Families of rows that turns and mirrors carry onto each other, the same ones carrying the whole set onto itself: the rest of each named row's family, in list order
5 families of 8 rows
z_647: [ 14  -3 -11  -3 -10  11 -12  -3 -10  18 -24   0  -5  -4  10  -9  14   9]
z_462: [ 26   5  -9  13  -1   5  -4  -3  -1  17  -9   8 -12  -2  14 -13  11   0]
z_178: [ -1 -15   3  -7 -14  -2  -3   1 -17  -2  12  -5  11   9  15  -7 -22   4]
z_463: [-19  -9  10  13 -15 -22   4  -9  -5 -13  10   6  -6  -3   0  -4 -13  -5]
z_931: [ 12   7 -21   5   1  14  -7   6  -8  15  -5   2  -5   3  16  -9  12  14]
z_353: [ 18   6 -13  -4  -5   8  -6 -13  -7  13  -7   6 -15   2  17 -14  20   1]
z_760: [-13  -7   2 -10   3  -8   1  -4 -10   4  12   2   4  -6   6 -23 -24   6]
z_523: [ 20  13 -10  -1  -2   4  -6  -8  -1  14  -5   7 -15   7  18 -10  17  -5]
z_388: [ 11   7 -12   8 -15 -11   4   1  21   4 -13   8  -2  -4   5  -5  23   3]
z_532: [  9  -2 -15   4 -17  -6   3  -5  15   5 -17   9  -2  -9   2 -10  26   9]
z_575: [  7   8 -12   2 -15  -3  -1 -12  11   4  -9   8 -16  -4  12   1  31   0]
z_925: [-22 -12  -2  -4 -21 -13   1 -10  -1  -7   9  -3   4 -19   6 -10 -11  16]
z_517: [ -8  -9   8  -8   2 -10  -4 -16 -17  -3  15  -2  -4   5  12  -7 -22   1]
z_14: [ -9 -11   9   6  -5  -9  -1 -10 -22  -4  11   3  -6   4   7 -18 -22  -2]
z_504: [-27 -12   0  -5  -7 -16  -1  -4  -5 -17   2   4  -1  -9  -3   1 -10   0]
z_693: [ 17   6  -9  -2   7  10   3  -1   1  14 -12   3  -1   9  10 -20  13   4]
z_140: [  1  -1  -7  -3  -2  -4  -3   0   8  15 -26  13  -3  -7  -5  -1  20  -2]
z_119: [ 25   1 -10  13  -5   9  -5  -7  -4  16 -10   6 -13  -5  15 -14  14   5]
z_598: [  5   5 -12  -2  -8  -6   0 -12  10   8  -9  16 -15  -4   5  -4  30  -4]
z_724: [  7   3  -6  16  -5   3   5  -8  13   6 -12   7 -13  -9   6   3  27   3]
z_30: [-19 -21   3  -6 -19 -15   5  -3  -1 -10   6   5  11  -3   0   4  -7   3]
z_473: [ -5 -10  -3  -5 -11  -6 -13  -1 -23  -9   6  -6  -2  -3  14 -12 -26   5]
z_271: [ -6  -6  10  11 -12  -6  -1  -9 -20  -9  13  -5  -7   6  13 -11 -22   0]
z_495: [ -3  -4  -1  -3  -4 -12 -12   4 -17  -7   8  -1  -2   2  12 -11 -30  -4]
z_788: [ -8  -7   8  -5  -3  -8  -6 -16 -17  -6  15  -8  -4   5  17  -3 -22   4]
z_205: [-15 -15   3  -3 -18 -26  -4 -18  -5 -10  11   4  -4  -9   5   1 -13   4]
z_609: [-25  -6   2   0 -12 -14  -2  -2  -1 -21   4  -3  -2  -7   5   8 -11   1]
z_400: [-17   2   4   1  -9 -23   4   1  10  -6  15   2   5  -9   5  -5 -19   0]
z_97: [ 13   9 -19   5   7  10  -6  10  -5  17  -4   7  -4   4  13  -9  10   8]
z_61: [ -2   1 -23   7  -8  -4  -1   5   9   9 -10  15  -4 -11   1   1  25  11]
z_493: [-13 -10   5  -1 -16 -28  -4 -14   0 -10  13   4  -4  -6   6   5 -15  -1]
z_425: [ -9   3   4   0 -11  -3  -1  -2  -6  -5  16 -15   3  -3  21  -9 -23  11]
z_297: [-17 -15   5  -3 -20 -17   5   0   3 -11   8   2  11   0   3   9  -9   0]
z_50: [-21 -14   7  10 -20 -17   3 -14 -10 -13   8   4  -7  -6   2  -6  -9   3]
z_468: [  4   6  -6   7 -18   3  -5   0  10   7 -23  -4  -5  -5  10  11  22   5]
z_296: [  0   7 -21  11 -10  -5  -1   8  12   7  -8  10  -5  -8   6   6  24  10]
z_150: [  5   0  -7  13  -2   2   6 -10  11   9 -14  12 -12 -10   2  -2  27   2]
z_383: [ 18   8  -9   2  -2  14   2  -3   0  10 -12  -6  -2   9  18 -15  15   9]
z_993: [  0 -15   4  -8  -8  -5  -2   3 -16   0  12   0  11   9  11  -9 -24  -1]
z_633: [ 19  12  -4   4  -1   2 -10   8   3  18 -19   2  -4   5  11  -2   6  -6]

The rest of the family of z_383: z_388, z_532, z_504, z_693, z_473, z_495, z_609
The rest of the family of z_61: z_178, z_931, z_30, z_97, z_297, z_296, z_993
The rest of the family of z_647: z_760, z_925, z_140, z_400, z_425, z_468, z_633

Families of rows that turns and mirrors carry onto each other, the same ones carrying the whole set onto itself: the rest of each named row's family, in list order
3 families of 5 rows
z_574: [  0  -7  18   6  -4  21  -3  -5   6 -12   2  -5   5   8 -17  -1  -3]
z_534: [ -4  16 -16  -8   5  -6  -6   2  10 -20  12  24   1  -8  -2  -1  -5]
z_658: [  1   8  -2  18  -1 -23 -22  -5  -5 -16  -7   4  13  -4   4   1  18]
z_819: [  8   4 -14  13   0 -23 -21   6 -11 -12  -3   6   8   2  16   4   9]
z_795: [  6  10 -17  -4   9 -12   2   7  11 -26  14  17   9  -7  12  -4   3]
z_266: [  1  -6  21   2  -3   8   4   2  12  -9  11 -16  10  -8 -16   2   4]
z_716: [  5 -15  19   7  -2  16   6   3   3  -8   5 -16  11   8  -4  -3   5]
z_284: [  5   1   2  10  -9  -3  -7  -1 -21   7   4 -21   4   0   7   5  -3]
z_9: [ -6  -2   9  -8   7   6   6  18  16 -10   2  18 -12  16  -3  -7   5]
z_605: [ -1  -4   4  -8   9   6  21  20  14 -13   9   8  -1  11   6  -9   9]
z_295: [ -5  17  -9   2   3 -17   6   5  10 -18  15  15  -5 -19  11  -4   1]
z_669: [-11  -5   7   2   4  -1  17  26  14 -20  -4  12  -3   7  -2  -2  17]
z_461: [  2   5  -7  15  -3 -16 -30   1  -7 -15  -8  16   0   5   4   5   3]
z_966: [ -6   5   4   4 -10  -1 -15  -4 -19  14   2  -8  -8   3  -2   3  -7]
z_772: [  0  11   9  12  -4  -7  -1   6 -17   8  -5 -19 -11   1   1   8   5]

The rest of the family of z_966: z_574, z_534, z_9, z_461
The rest of the family of z_295: z_658, z_266, z_669, z_772

Families of rows that turns and mirrors carry onto each other, the same ones carrying the whole set onto itself: the rest of each named row's family, in list order
4 families of 8 rows
z_515: [  0  15 -21   3   9  18  -5 -24 -11  18 -12  12   2  23   0]
z_170: [  6  -2 -12  11   3   6  10  11 -16  -9   4  12  11 -15  -5]
z_404: [ -8   2   4  22   7  -3  -1   7  -6 -11   7   6  13  -6 -14]
z_455: [ -9  16 -15 -11   2   1  -8 -17  -7  19   0   6  -9  26   8]
z_221: [-16  28 -24  -4   8  -5  -3  -8  -4  21   1  -1  -4  19   6]
z_779: [ -6  18 -25  -1   9  14  -7 -21 -11  21  -7   7   1  24   5]
z_307: [ -9  23 -11 -10   1  -6  -8 -17  -1  16  -1   2  -8  25   6]
z_127: [  3  21 -23  -1   8  18   1 -19 -11  19  -9   8  -3  21   4]
z_176: [ -5   1   0  31   5   2   4   2  -5 -12  11  -1   8  -3  -8]
z_254: [ -6  18 -23  -4  13  13  -7 -14 -16  22 -13  18   6  16  -5]
z_325: [-5  8 -3 31  5 -2  8  7 -5 -6 16 -3 13  5 -8]
z_656: [ -6   6   7  17   5  -7  -6   7  -5 -15  11   8   7   3 -16]
z_961: [-13  15 -12 -14   0  -9  -6 -12  -3  16   1   5  -8  23   8]
z_874: [-15  21 -24  -8   6  -1  -3 -10  -8  25   1   5  -2  22   9]
z_5: [  1  -2 -10  20   3   4   9   7 -14 -11   8   7  14 -14  -4]
z_423: [-13  17  -6 -15   6  -5  -4 -14   0  15  -3   8  -4  25   6]
z_470: [  6  -6   0  18  -2   3   4   0 -12 -15   6  10   7  -8  -6]
z_895: [  5  -1 -12  13  10   2   7  10 -13  -7   0   9  13 -16  -7]
z_382: [-10   6  -3  32   8  -2   0   3   0  -7  10  -5  12   1 -10]
z_815: [ -7  19 -20  -9   9   7 -12 -17 -12  23 -10  15   3  19   0]
z_45: [ 11   1   0  17   0   9   7  -1 -13 -19   1  12   7  -5  -8]
z_356: [  4   5 -10  20   5   8  12  10 -17  -9   1  10  12 -11  -8]
z_310: [-16  20 -23  -2  13   1   4  -6  -4  22   2  -1  -6  23   9]
z_580: [ -9   8   4  19   7 -10  -1   9  -4 -14   4   4   6  -6 -13]
z_916: [-10   5   7  22   7  -7  -6   3  -2 -12   7   3   9  -1 -16]
z_637: [ -6  22 -29  -8  11   4  -8 -13 -18  18 -12  17   8  14  -2]
z_748: [-15  19 -23  -4   4  -7   1  -8  -5  22   4  -2  -7  21  12]
z_834: [ 11  -6  -6  15  -4  10  10  -1 -13 -16   6   9   6  -6  -1]
z_560: [ 12  -5  -6  16   2  10   5  -5  -7 -19   2   4   9  -6   0]
z_783: [  6  15 -23   4   3   9  -6 -25 -13  17 -12   9  -1  24   3]
z_3: [ -6   8   0  31   4  -3   6   3  -1 -13   8  -6   7   0  -4]
z_513: [ -2  23 -21 -14   9  11  -6 -14 -13  17 -12  18   3  15  -2]

The rest of the family of z_254: z_515, z_170, z_961, z_382, z_916, z_748, z_834
The rest of the family of z_513: z_221, z_307, z_127, z_45, z_356, z_580, z_3
The rest of the family of z_815: z_404, z_455, z_779, z_176, z_874, z_5, z_470

